A single turn carries every row of the set below to another of its rows. Some are shown first; where does it send the rows asked next?
topu: |  12.6 | -38.5 |   5.2 |   1.8 |   3.8 |  -4.1 |   9.5 |   1.0 |  19.7 |  23.4 | -20.8 | -16.8 |   2.5 |   0.2 |  14.7 |  11.0 |  -7.1 |  -4.6 |  -5.6 |  -8.9 |
nef: |  23.0 |  12.1 |  11.2 |  -9.4 |  -2.4 |  14.1 |  15.8 |  -4.9 |  -3.8 |  10.6 |  -0.4 | -20.3 |  -0.8 |   2.5 |  -6.8 | -27.8 |   0.9 | -10.8 | -10.5 |  18.9 |
rir: |   9.7 |  26.2 |  -3.3 | -13.0 |  12.3 |  24.2 |  11.7 | -18.3 |  -9.9 |   2.8 | -20.5 |  -9.3 |  -4.2 |  -4.2 |  -2.7 | -12.7 |  12.2 |  -1.2 |  -2.1 |   8.8 |
Zopu: |  -5.2 |   1.7 |  -6.8 |   5.1 |  -4.1 | -31.7 |  -7.2 | -23.9 |   4.8 |  -9.7 |  -5.2 |  -7.1 |  10.7 |   1.9 |  14.1 |   3.5 |  13.2 |  18.1 |  -9.2 | -24.1 |
ged: |  18.6 | -10.2 |   3.7 |   1.0 |  -1.1 |  11.8 |   5.4 |  26.4 |   3.2 |  11.3 |   6.7 |  -8.7 |  19.4 | -21.1 |   4.4 |   5.5 | -10.9 |   5.8 |  30.6 |   2.4 |
sivu: | -16.8 |  10.5 |  10.6 |  15.3 |   2.9 |  26.9 |   7.3 | -12.3 |   1.4 | -21.7 |  15.1 |   8.7 |   5.7 |  -3.6 |   7.4 | -14.1 |   5.1 |  11.1 | -11.5 | -23.1 |
tese: |  25.0 |  12.4 |   4.0 |   1.5 | -20.3 | -21.2 |  -6.7 | -10.6 |  -1.6 |  -1.7 |   2.1 |   5.7 |  11.3 |   9.5 |  14.7 |   0.0 |   3.5 |  15.0 |  20.1 | -14.4 |
zorof: |   1.4 |  23.3 | -27.9 |   3.0 |  28.6 |  10.9 |  20.0 | -15.8 | -10.3 |   0.6 |  -7.9 |   5.9 |  -6.3 |   0.0 |  -3.1 |  -0.8 |   1.9 |  -3.6 |  13.0 |   1.8 |
Riso: |  -0.1 |   0.7 | -26.6 |   5.3 |  35.6 |  -4.1 |  15.7 |  -4.8 |   3.8 | -12.2 |   5.6 |   8.3 |   1.4 |   6.4 |  -6.5 |   5.4 |   2.5 | -27.4 |  -0.6 |   0.1 |
Megom: |  -6.9 |   5.6 | -11.0 |  20.3 |  13.8 |   7.5 |   0.9 |   6.3 |  -3.1 |  15.4 |   5.7 |  -7.0 |  12.1 | -41.5 |  23.2 | -17.6 |  -4.5 |   7.0 | -12.9 |  -6.5 |
falen: |  15.4 |  -2.4 |  17.4 |   2.7 |  -2.4 |   5.2 |  15.4 |   1.7 |  -1.3 |  31.6 |  11.5 |   4.0 | -13.5 |  13.2 | -15.2 | -20.7 |  -8.7 |  -8.8 | -10.4 |  11.5 |
tun: |  15.9 | -15.0 |   4.6 |  -7.5 |   0.0 |  30.1 |  15.4 |  20.4 |  -4.2 |   9.5 |   7.5 | -15.5 |  10.8 | -20.8 |   7.5 |  -0.5 |  -8.7 |   6.8 |  20.0 |  -5.3 |
zazad: |   3.4 | -11.2 |  13.8 |   7.3 | -17.0 | -21.4 |   1.1 |  12.9 |  -3.5 | -14.6 |  26.4 |  -1.3 |  -4.2 |  11.3 |   2.5 |   6.1 |  13.4 |   8.9 |  14.9 | -13.8 |
Zuvi: |  16.3 |  11.0 |  12.8 |  14.7 |   1.1 |  -9.4 | -12.8 |  -1.0 |   2.0 | -27.9 |  14.0 |  15.6 |  -7.3 |  -4.9 |   5.9 | -17.6 |  14.2 |  13.9 |   8.6 | -13.3 |
Depo: |  17.3 |  16.5 |  11.9 |  11.8 | -17.9 |   8.6 |  -0.7 |  -9.7 |  -8.1 |  12.6 |  14.8 |   2.1 |   6.9 |  14.4 |  31.3 |  13.4 | -13.9 |  -1.7 |   8.6 |  -5.5 |
Fonoz: |   3.5 | -14.9 |  12.3 |  -9.0 |   1.3 |  -0.3 |   8.7 |  -4.7 |   0.4 |  32.3 |   6.8 |  10.8 |  -9.6 |  10.8 | -29.9 |  13.1 |  -7.6 |   6.6 | -16.6 |   4.0 |
disub: |  -7.9 | -13.2 |  -3.5 |  -9.3 |   7.7 |  -3.0 |  11.0 |  -2.5 | -14.0 |  15.8 |  15.5 |  -4.2 |  -4.1 |  -1.4 | -15.6 |  30.9 |   4.6 |   0.3 | -30.5 |  10.2 |
dafeg: |   7.4 | -22.9 |  -2.1 |  21.2 |  17.1 |   6.7 |  11.5 |   6.1 |  10.4 |  -7.9 | -12.8 |   8.3 | -26.8 | -31.6 |   5.4 |  11.9 |  10.8 |   6.9 | -16.9 |  -6.4 |
zovo: |  -2.6 | -34.2 |  12.8 |   1.9 |   6.3 |  -4.7 |  -1.1 |   4.6 |  21.4 |  15.9 | -26.1 | -22.4 |  11.2 |  -7.2 |  11.1 |   5.1 |   6.6 |   0.9 |  -6.3 |  -7.7 |
sulo: |   7.3 | -10.0 | -17.2 |  -0.2 |  -8.2 |  -4.2 |  11.3 |   4.9 |  14.4 |   7.1 | -19.1 |  -0.9 |  28.1 | -28.2 |   7.0 |  15.5 |   5.7 |  -6.0 |   6.8 | -13.7 |
Nifiz: |  -9.1 |   2.0 |  17.3 |  19.9 | -18.3 |   6.3 |   9.0 |  10.5 |   1.6 | -13.2 |  20.7 |   1.8 | -25.6 |   4.0 |   7.4 |  21.4 |   8.8 |  -7.6 |   2.7 | -13.4 |
Mer: |  -9.7 |  15.6 | -22.8 |   0.1 |  26.2 |   7.2 |  20.2 | -14.3 | -15.1 |   8.9 |  -9.1 |   4.9 | -17.7 |  10.3 |  -7.0 |  -4.3 |   0.0 |   7.7 |  11.8 |  -0.9 |
Neb: | -14.6 | -16.9 |  -3.3 |  19.0 |   5.0 |  -1.8 |  12.4 |  29.6 |   8.1 |   8.2 |  17.1 | -23.5 |  -5.2 | -30.0 |   0.1 |  -0.5 |  -3.3 |   1.4 |   5.9 |  -4.7 |
nanag: |  15.1 | -17.6 | -21.0 |  -1.0 |  -7.4 |   5.4 |  24.5 |   8.6 |   9.4 |  -1.5 | -11.7 |  -1.1 |  14.9 | -24.6 |  14.0 |  14.8 |   8.0 | -17.2 |   4.5 | -13.2 |
rek: | -12.4 |  10.0 | -15.9 |  22.9 | -13.6 |  -7.8 |  22.0 | -25.3 |   4.2 |  -4.7 |   5.8 |  -7.7 |  16.5 |   2.8 |  17.4 |   4.2 |  -6.2 |   6.8 | -14.5 | -19.2 |
rar: | -18.5 |   5.8 |  -0.1 |   6.9 |  -3.8 |  -9.0 |   1.7 |  -2.1 |  -7.2 | -21.7 |  22.7 | -11.1 |  10.5 |  -2.0 |  12.6 | -18.2 |  17.5 |  13.1 |   3.4 | -24.1 |
Feguf: |   0.5 |  12.9 |   0.7 |   9.6 |  -9.3 | -28.1 | -22.4 |  -2.6 |   1.5 |  -0.8 |  15.5 |  14.2 | -15.7 |  -4.9 |   7.8 |  15.7 |   6.1 |   5.2 |   0.5 | -23.6 |
gibap: |  -7.8 |  15.4 |  12.3 |  -3.5 | -12.1 | -12.7 | -21.3 | -11.6 |  -6.7 |  15.1 |  15.1 | -12.1 |   3.8 |  -0.1 |  16.6 | -11.7 |  -1.9 |  19.8 |  -2.3 | -22.7 |
raz: |  11.1 |  -0.9 |  11.4 |  18.1 |  11.4 |   1.9 | -17.1 |   8.2 |  -2.5 |  33.7 |  -7.6 |  -2.6 | -16.0 | -27.1 |  26.3 |   7.6 |  -6.7 |  10.4 |  -5.9 |   2.1 |
Sura: |   4.6 |   7.7 | -20.1 |  14.6 |  15.4 |  14.2 |   4.4 |   2.7 |   3.3 |  17.1 |   4.6 |   1.2 |   0.4 | -40.3 |  21.3 | -14.5 | -15.9 |  -6.8 |  -9.8 | -15.2 |
kido: |  13.6 | -25.4 |  16.9 |  17.4 |  21.6 |  16.5 |   3.7 |   5.3 |  11.3 |  -3.8 | -19.2 |   9.7 |  14.2 | -13.9 |  13.8 | -19.7 |  12.3 |  11.2 |  -0.4 |  -3.5 |
fusu: |  -9.9 | -11.2 | -10.1 |  -0.9 |  26.6 |  -2.4 |   8.2 |  -0.8 |  -7.6 |  -5.2 |  14.8 |   3.1 |  -5.4 |   1.2 |   0.3 |  18.3 |  16.1 | -26.8 | -32.0 |   4.3 |
Getur: |   8.1 |  11.9 |  -1.6 |  15.2 | -15.0 | -14.7 |  -6.3 | -16.6 |  24.6 | -14.2 |  -2.0 |   9.7 |  -9.0 |  -5.8 |   1.8 |  25.6 |  -6.1 | -11.3 | -14.9 | -18.4 |
vup: |   3.9 |  -0.4 | -24.7 |   0.9 |  32.0 | -12.7 |  10.3 |  -4.3 |   5.3 |  -1.8 |   5.5 |   3.1 |  -1.8 |  17.1 |  -6.5 |  -2.7 |  -9.7 | -25.9 |   1.4 |   3.1 |
vit: |  -8.4 |   6.1 |  23.4 |   6.1 |   2.2 |   8.9 | -21.8 | -21.5 |  15.4 |   9.5 |   2.3 | -12.5 |  -2.7 |  11.9 |  11.0 |   2.3 | -21.1 |   8.0 | -13.9 | -18.3 |
derep: | -21.7 | -20.7 |  -8.2 |   8.0 |   7.7 |   8.1 |  14.0 |  19.4 |   7.5 |  19.8 |  15.5 | -20.7 | -11.9 | -26.2 |   0.1 |   6.7 | -12.6 |   0.7 |  -0.9 | -17.9 |
dimik: |  -3.1 |  -8.6 |  -5.3 | -15.1 |   8.0 |   3.7 |  10.8 |  -2.4 | -28.1 |   6.4 |  14.2 |  -3.1 |  -5.2 |  -2.3 |  -9.4 |  23.3 |   9.7 |   9.6 | -27.4 |  14.8 |
Vomu: |  -7.3 | -14.9 |  19.5 |  18.9 |  -3.5 |  -2.5 |  13.5 |  -7.4 |   9.0 | -15.7 |  14.1 | -31.1 |  -6.3 |  16.1 |  -0.5 |   9.5 |  -8.2 |  21.6 |  -5.3 |  -1.3 |
buzar: |  24.0 |  12.2 |   0.3 | -10.4 |  -8.8 |   1.4 |  15.0 |   0.2 |  -7.3 |   2.5 |   3.4 | -18.0 |  -6.2 |  -0.7 |  -4.1 | -21.5 |   3.6 | -20.0 | -18.2 |  22.4 |
zim: |  25.5 |  -8.0 |  15.4 |   9.5 |  11.3 |  14.1 | -13.5 |  11.4 |   1.6 |  22.7 |   0.5 |  -2.8 | -24.4 | -27.4 |  20.2 |   3.9 | -13.6 |   1.3 | -11.9 |   3.0 |
Dida: |  30.8 |   8.2 |  14.4 |  14.0 |  -4.6 |  13.5 |   4.1 |  -8.7 |   8.4 | -32.4 |  13.0 |   6.0 |   9.7 |  -0.2 |   2.6 |   4.7 |  -6.9 |  12.1 |   2.7 |   2.8 |
feg: |   2.8 |  -8.1 |  -5.1 | -11.0 |  20.8 |  -1.3 |  -3.7 |   2.2 | -10.3 |  -7.1 |  11.6 |   3.9 |  -6.8 |   6.2 |   6.0 |  10.1 |  14.7 | -32.3 | -29.4 |   8.3 |
fifed: |  10.3 |  -2.0 |   5.2 |   1.9 |   1.1 |  -3.4 |  14.1 |  -2.1 |  -0.7 |  30.2 |   8.2 |  16.1 | -11.2 |  17.0 | -11.7 | -26.7 |  -9.5 | -17.3 | -14.9 |   4.5 |
poko: |   4.5 |  18.8 |  -1.8 | -22.4 |   6.0 |  20.8 |   9.0 | -12.0 | -10.2 |  -5.6 | -19.7 | -10.3 | -14.4 |  -4.0 | -13.0 |  -5.3 |  16.7 |   3.0 |  -5.9 |   9.2 |
Voma: |  18.8 | -24.0 |   2.5 |  11.1 |  24.2 |  19.4 |  14.4 |  -9.1 |  10.1 |   3.1 | -24.4 |   4.2 |  10.0 | -13.5 |  14.0 | -17.2 |  -1.4 |  18.1 |  -5.5 |  -8.4 |
Sur: |  -0.6 | -12.4 |  -0.6 | -13.3 |   8.2 |   1.9 |  12.0 |  -9.2 |  -2.2 |  23.1 |   3.2 |  14.3 |  -2.0 |  10.4 | -34.0 |   5.3 | -10.7 |  16.2 | -11.8 |   0.1 |
Foma: |   7.4 | -14.8 |   2.5 |  30.2 |  10.7 |  -2.1 |   4.2 |  12.9 |  10.6 |   2.4 | -16.2 |  23.1 | -21.0 | -29.6 |   8.3 |   9.9 |  15.8 |   2.2 |  -4.3 |  -6.3 |
Nev: |  -0.7 | -13.0 |  26.6 |   7.0 |   0.5 | -17.5 | -14.3 |  -7.5 |   4.9 | -14.4 |  11.7 | -13.0 |  -3.7 |  10.1 |   3.2 | -15.4 |  10.9 |  26.2 | -11.9 | -12.1 |

raz goes to Foma
Sura goes to zim
Riso goes to nef
Now find these:
tese goes to zazad
Nifiz goes to sivu
feg goes to poko

